128 stands for zero in the data rows.
Some points, each followed by its number:
[37, 141, 146, 168, 90, 161, 133, 104, 113, 100, 157, 140, 152, 158, 65, 131, 199, 117, 135, 127, 139, 95, 90, 114, 119] 0
[124, 122, 124, 164, 121, 35, 178, 116, 204, 184, 130, 47, 129, 135, 124, 255, 89, 151, 60, 89, 91, 63, 156, 131, 204] 1
[131, 113, 133, 179, 121, 137, 150, 69, 140, 62, 135, 143, 122, 107, 146, 190, 98, 173, 100, 116, 178, 134, 82, 128, 82] 2
[73, 151, 154, 156, 62, 92, 119, 161, 118, 158, 125, 69, 162, 144, 141, 144, 181, 125, 118, 125, 126, 122, 101, 87, 117] 3
[255, 92, 96, 97, 139, 112, 186, 137, 201, 101, 118, 135, 92, 35, 255, 150, 61, 121, 137, 47, 122, 135, 146, 184, 129] 4
[146, 86, 142, 166, 199, 83, 116, 115, 87, 146, 151, 90, 113, 169, 95, 134, 96, 154, 133, 124, 124, 181, 155, 112, 161] 5
[147, 170, 93, 117, 101, 119, 186, 155, 168, 122, 134, 152, 154, 145, 96, 139, 93, 126, 108, 131, 155, 137, 81, 108, 102] 6
[195, 130, 138, 54, 157, 178, 123, 64, 110, 88, 112, 203, 93, 131, 171, 111, 123, 141, 107, 132, 116, 88, 152, 181, 152] 7
[0, 175, 188, 202, 83, 169, 72, 83, 104, 57, 93, 119, 188, 189, 0, 70, 255, 138, 120, 169, 164, 178, 64, 126, 6] 8
[152, 113, 172, 130, 108, 132, 123, 125, 151, 114, 106, 125, 160, 99, 199, 126, 153, 104, 145, 99, 94, 132, 100, 167, 97] 9
[147, 181, 126, 89, 133, 145, 107, 137, 83, 141, 132, 127, 94, 89, 158, 146, 138, 98, 126, 146, 131, 149, 157, 139, 150] 10
[158, 124, 155, 119, 94, 180, 114, 136, 99, 139, 106, 185, 146, 78, 177, 155, 144, 88, 131, 99, 104, 117, 103, 184, 111] 11
[145, 132, 140, 128, 161, 182, 89, 62, 123, 86, 152, 146, 132, 115, 173, 133, 158, 124, 114, 85, 143, 103, 129, 139, 97] 12
[180, 122, 122, 144, 197, 159, 64, 115, 97, 86, 129, 117, 118, 120, 141, 71, 101, 128, 191, 152, 101, 154, 198, 160, 110] 13
[28, 82, 172, 154, 181, 96, 85, 128, 55, 115, 178, 88, 134, 179, 54, 44, 226, 138, 169, 149, 112, 202, 126, 70, 127] 14
[91, 83, 150, 244, 166, 52, 150, 45, 159, 128, 196, 57, 145, 184, 123, 245, 63, 147, 51, 39, 122, 67, 170, 126, 224] 15
[176, 124, 94, 172, 192, 67, 156, 165, 110, 124, 168, 67, 88, 129, 113, 148, 84, 169, 161, 108, 118, 164, 184, 111, 194] 16
[169, 132, 84, 96, 111, 99, 169, 126, 172, 177, 135, 102, 115, 63, 168, 218, 55, 156, 85, 157, 182, 89, 144, 94, 185] 17
[100, 158, 110, 169, 98, 154, 67, 141, 84, 116, 80, 141, 92, 190, 146, 93, 146, 136, 178, 136, 121, 137, 113, 126, 88] 18
New points follow, each followed by the number of its nearest point above by angle.
[120, 186, 147, 81, 129, 137, 72, 143, 114, 70, 110, 132, 147, 46, 132, 152, 145, 80, 142, 187, 136, 150, 159, 127, 93] 10
[174, 84, 137, 163, 146, 142, 135, 106, 113, 105, 117, 161, 109, 131, 154, 136, 67, 168, 118, 129, 167, 84, 181, 119, 178] 7
[151, 111, 134, 62, 156, 126, 70, 158, 106, 118, 102, 160, 128, 95, 139, 47, 160, 116, 164, 139, 62, 204, 136, 162, 92] 13
[141, 193, 65, 62, 123, 75, 115, 192, 94, 182, 154, 125, 85, 111, 113, 179, 101, 78, 118, 149, 58, 146, 187, 159, 233] 10
[228, 72, 86, 128, 183, 75, 193, 192, 222, 190, 137, 155, 114, 145, 168, 146, 21, 185, 91, 78, 71, 130, 134, 113, 130] 4
[110, 110, 149, 208, 111, 201, 105, 110, 100, 88, 117, 121, 130, 148, 153, 68, 137, 150, 177, 120, 157, 118, 117, 141, 71] 18
[243, 82, 108, 59, 118, 159, 107, 134, 138, 192, 62, 146, 112, 127, 212, 57, 80, 124, 154, 75, 75, 143, 140, 219, 121] 4
[193, 152, 117, 100, 172, 142, 122, 132, 151, 176, 147, 93, 110, 124, 203, 133, 122, 73, 109, 54, 86, 81, 225, 187, 191] 4
[44, 85, 147, 158, 221, 81, 96, 153, 118, 76, 196, 110, 185, 109, 19, 74, 143, 133, 156, 176, 95, 209, 147, 65, 105] 14
